A single turn carries every row of the set below to another of its rows. Some are shown first; where does it send the rows asked next?
gub: -16  17  17  49  32   3  -5   3  16   3 -22 -51  12 -31
Gofa:  13  28  30   0  17   7  47 -11  13  59  21  11 -29 -15
Rul:  -8 -17   3  37 -14 -21   4 -20  19   5 -40 -42 -25 -13
Fesa:   5 -11  13  22 -14  -4 -26 -23 -46   5  35  15  -3   2
terub:   3  16  26   1  44   8  56  -7   9  41   7  24 -19   9
dak:  -1   7  -4  13 -10   6  -8 -44 -38  -5  21  26 -26  12
tib:  -7  40 -20  56  17 -15  12  -9   5 -21 -14 -42  -5 -16
fik: -11  10  -6  -6  -5 -11 -21   0 -59   5  17 -14  12  -8
Dif:  16  -2  22   8  12  39 -31   4  -1  15 -34 -27  -1   3
boru:   1   8  36  -3  15 -12  49   9  17  65   5  -7 -18 -13
gop: -12  -2 -27  49  12 -53  23  -5  -2  -4  29 -18 -12 -23
kemi:   5  -9   6  72   5 -12   2 -13  19 -13 -25 -38 -11   1
Naf:  23   4  22  38   0  28 -29 -19 -20 -11 -25  -7   5  19
fegen: -25   4 -20  48  -4 -30  21  -9   9  11  50  17 -20 -10
nadu:  -9  -1  23  -3  34   0  48   7  14  57 -22  12 -10   7
lemeg: -10  13  17  14  33  37 -19   5 -31   1  -8 -27  22  17
Sada: -11 -25  -2  56  -9 -43   4 -18  -8   2  35 -16 -18 -18
vufo:   6  10  44  -6  12  -6  47   5  21  62  -3  -2 -11 -15
Popi: -15 -17  -2  -5  -2  10 -13   3 -37  17  29  21   2  26
memuz:  -5  -4  -3  31 -27 -32   7 -39  -4   8  30 -16 -42 -27
Pufu:   3   9   0  78  26  -4 -19 -12  24  12  -6 -27   4 -29
Mus:   4  27  28   4  42  13  48  -4   7  44  -1  29 -14  10
med:   2   7  35  -5  13  -7  44   5  20  68  -4  -6 -18 -19
zema:  -3  -6   2  19   3  18 -10 -25 -16  -8 -48  -1  -9  27
duki: -32   9 -30  34   7 -45  15  -3 -26  -6  26 -19   1 -14
Kopa:  -8   7  29   3  32  -3  52  12  18  54 -22   9  -7   7
rodop:  20  -6  11  36  28  36 -37  -3 -15  17  -6 -36   8   7
Soza:   3  23  19   4  38  15  51  -8   8  47   3  29 -19  13
Tiput:  14  42   4  17   5  21 -24  -7 -26  -8 -24 -36   8 -11
kug:   7  16   5  60   9  -2   5  -9  46   6 -12 -31 -25 -33
Bem: -33  24   2  54   0 -31  13  -6   7   9  41 -24   6 -37
mifez: -21   3 -14  68  -9 -29  -2  -6   3  19  44   4  14  -8
dozu:  -4  -9  -3  26  -7  10 -21   4 -36  22  43  -8  18  30
Gek:  13  27  36  -5  25   8  45  -6   6  55  23  11 -27 -12
vifu:  30  23  10   6  -1  23 -27  -1 -30  -1 -24 -15  17   9
Lat:  -1  -2  -9   0  -6 -25 -11  -4 -51   9  36  15  11  -8
mibet:  13  27  36   1  19   5  54  -9  16  50  21   6 -26  -7
Tefi: -26  22   1  17   1   3   0  -1 -43   7  58   0  16  10
tal:  -6   0  33  -6  36  -4  47   4  13  51 -17  16  -6   1
tofar:  21  24  -7  53  18  -4   9  -4  20 -14 -28 -46  -7  -7

Sada turns into -> Fesa
Lat turns into -> vifu
And these:
Tefi turns into -> lemeg
Gek turns into -> Mus
memuz turns into -> dak
kug turns into -> fegen
Gofa turns into -> Soza
mifez turns into -> dozu
tib turns into -> duki
tal turns into -> vufo

A single turn carries every row of the set below to another of its rows. Some are shown first; where does it send the rows asked next?
ful: -19  31   2  56   7   1 -27   6 -31 -41  -9  -8  -7   2  -1  11 -26  22  16   6
roso: -14  16   8  39  19  14 -38  -2 -19 -46 -24   3   3   1  -8  23 -40  20  -7  19
sev:  -7  42  17  -7  26   6   5  -7  44   6  31  -9  51 -12  37  27 -16  -6   8  47
finaz:  28  -7  24  10  38  15  18 -14 -31  -1 -20 -15   7 -33  23  66  18  -5  26  -1
doki:  40  30 -34   7  22  -7 -23 -25  32  26  19 -38  29  14  14  -4   3  11  27  36
pori:  16   9 -24 -15  45 -43  24  22  40  20   7 -33   5  33  19  20  15  22  24  -4
Bizug:  10 -21  43   1  24   4   2  -7 -16  16 -19 -20  11 -19  29  74  25 -12  22 -13
firo:  25   4   7  -7   3 -21 -26 -31 -27   8   4  13  21   0  20 -22  19  20   6 -45
gufu:  27   6   6  -8  40 -25 -35 -25 -33  -5   5  12  29  -4  27  -8   8  23 -21 -43
Kover:   2  35   9 -18  37  12  25  -1  49   8  29 -17  17 -31  27  23  -5   5  11  36
nilum:  22   8  50   1  54 -28  -5  22 -15  -2 -44   2  10 -13   1  51  17 -22   5  14
suzo:  24  42  23 -30   3 -26 -69 -26 -16   5 -10 -13  19 -18  21 -11   1  -2   8 -12
mag:   1  18  62  -4  50 -25  12   7 -25  -1 -25   5   3  -9  -3  33  18 -20  30  15
Rupa: -21  -2 -19  29  16  -1 -36   5   4 -27 -41 -22 -30   1   3  34 -10   9  -5 -29
vovol:   8  26 -31  -3  -5 -16   1   6  45   2   0 -24  34  14  27  48 -31   9  45  37
kub:   0   8 -23  11  30 -37 -34  -8  57  20  24   6  43   8  21   3  32   4   3  18
veg:  -8  41 -31  23  11 -35   4  -1  40  -9   8 -19  42   2  26  48 -44  15  27  24
zeg:  26   3  10  -7   7 -15 -39 -14 -34   3  14  -1  32  -4  42   9  -2  31 -11 -49
Viko: -14  16 -14  -7  25 -50 -25  26  65   9  13   8  37  18  26  14  14   5   1  10
gozom: -31   9   9  19   8   9 -56  14   3 -20 -30 -35 -31  -1   9  41 -16   3  -2 -13
gibu:  17  29  26 -35  17 -20 -60 -24 -20  17 -15  -4  15  16  16  -1 -24 -16  -4 -25
keni:  22   7  40   6  11  -4  21   6 -19   1 -22 -25   3 -44  27  57  25   0  35  -8
bobe:  20  32 -24   1  26  16   4 -29  23  15  31 -50  23  23  25   2 -15  19  22  29
muve: -29  27   0  31  66 -21   9   5  43   6  27 -30  17  28  19   7  15   9 -12  10
tubor:  15  10  -8 -28  45 -35  34  27  51  12   5  -8   2   5   4  19   7  23  23  16
Satim: -41   6   7  34  -6 -16 -38 -10  13 -25 -43 -24 -18   3  -3  30 -11   8  11 -21
dide: -16  -6  13  41   8  13 -23  14 -26 -33 -11   8  -2  24  -7  24 -32  30   4   1
tof: -27  39 -20  36  55 -35  15  -9  46   7   9 -39  13  23  14  18 -17   2  -1  -4
zan:  30  17  55   5  47 -15  -8  32 -41   9 -18  -4  14   1   7  44   9 -16  19  20
kozo:  38  27   4 -36   4 -13 -56 -31 -12   9 -29  -6  24 -12  23   7 -20 -13  -4 -24

Bizug turns into -> zeg
tof turns into -> Kover
And these:
bobe turns into -> muve
suzo turns into -> Satim
finaz turns into -> gufu

A single turn carries every row of the set below to another of its rows. Some are shown first; where does it send the rows asked next?
nugi: -12  -1 -17   0   8 -24  -4  -7   3 -30  11  -2  -4 -54  14
pide:  -6 -22   6 -38  -7  -4 -43   0   7  11  20  18  13 -51 -18
kan:   7  13 -23  14  18 -21  29  22   8  -1   8  -2   1  25 -35
kego:   5   3  -1 -16  20  27  -3 -28  13  36  23  18 -28  22  46
Bameg:  -9   6 -13 -37  -4  -1 -39   1   8   8  14  36  25 -50 -22
debi:  12  -2 -44  32   2  18  13 -22   5  22  -9  27 -21 -19   3
Saron:   6   1  11 -25  39   8   0 -23   4  30  17 -18   6  47  21
Serol: -11   6 -37   3 -13   8 -21 -52 -17  49  34   7  19  28  10
Vabap: -17 -31  17  -5 -25  -3  -4 -13  13  -3  26   1  23  58 -34
bar: -11  -9  -9 -37   4   0 -28  11  19 -41  11   9  13 -26  38
tusiz:  -3  39 -23  -4  11  -6  34 -35   5   1  13  10  25  30 -38
puni:  28 -42  -6 -27  -6  37   7 -10  29   6  -8   8 -21  -6  24
kataz: -16 -44  14  -3 -49  15  -7 -21  23  -1  34  29 -15  31  -8
leguk:  -1 -16  -5   1   0  -7  -5  45  15  -5  14   3  11  54 -21
Vufes:  -5  35 -30  -4 -18  16  33 -39  21  -4  19  50  -7   5 -18
dotas:   0  10 -32 -51 -33  26  -2 -46  13   7  30  19  39  32  -5
vavi: -33  -6 -22  14  -9 -15 -42  15   1 -32  16  24  18 -21  14
bepi:  -1 -23 -34   4 -38  38 -16   7  24  -8  -4  55  12  17  -5
faf:   6  -2   6 -29  45 -14   9 -24 -19  14   9  25  41   0  29
Turov: -23   4  -6  23 -33  25 -24  -4 -25  20   9 -22  -2  21  30
Povu:  -8  45 -23 -28 -26  43   6  -7  -1 -12  -1  -4  20  14  28
tebun: -12 -50  26 -16   3 -23 -13 -11 -16   2  20  25  46  18   7
gike: -11  -1   0  -5 -55  15  26 -23  -4 -18   7 -32  -4  -7 -10
tila:  21   0  -4 -25  35  -4  18  32  18   4   8 -17  -3  33   3
vuzad:   5 -28  -7 -29 -30   2  10 -65   3  26  36 -22   4   8  -9
dol:  -8  -1  -8 -27  13  -4 -46   0  -3  27  15  23  11 -52  -5
piru:  -9  -5  -2 -10   3 -30  24 -29 -14 -14  13  40  54  -6 -25

kan turns into -> tila
Vabap turns into -> tusiz
Turov turns into -> gike
And these:
tebun turns into -> piru
Bameg turns into -> dol
puni turns into -> bepi
nugi turns into -> bar
kataz turns into -> Vufes
vuzad turns into -> dotas

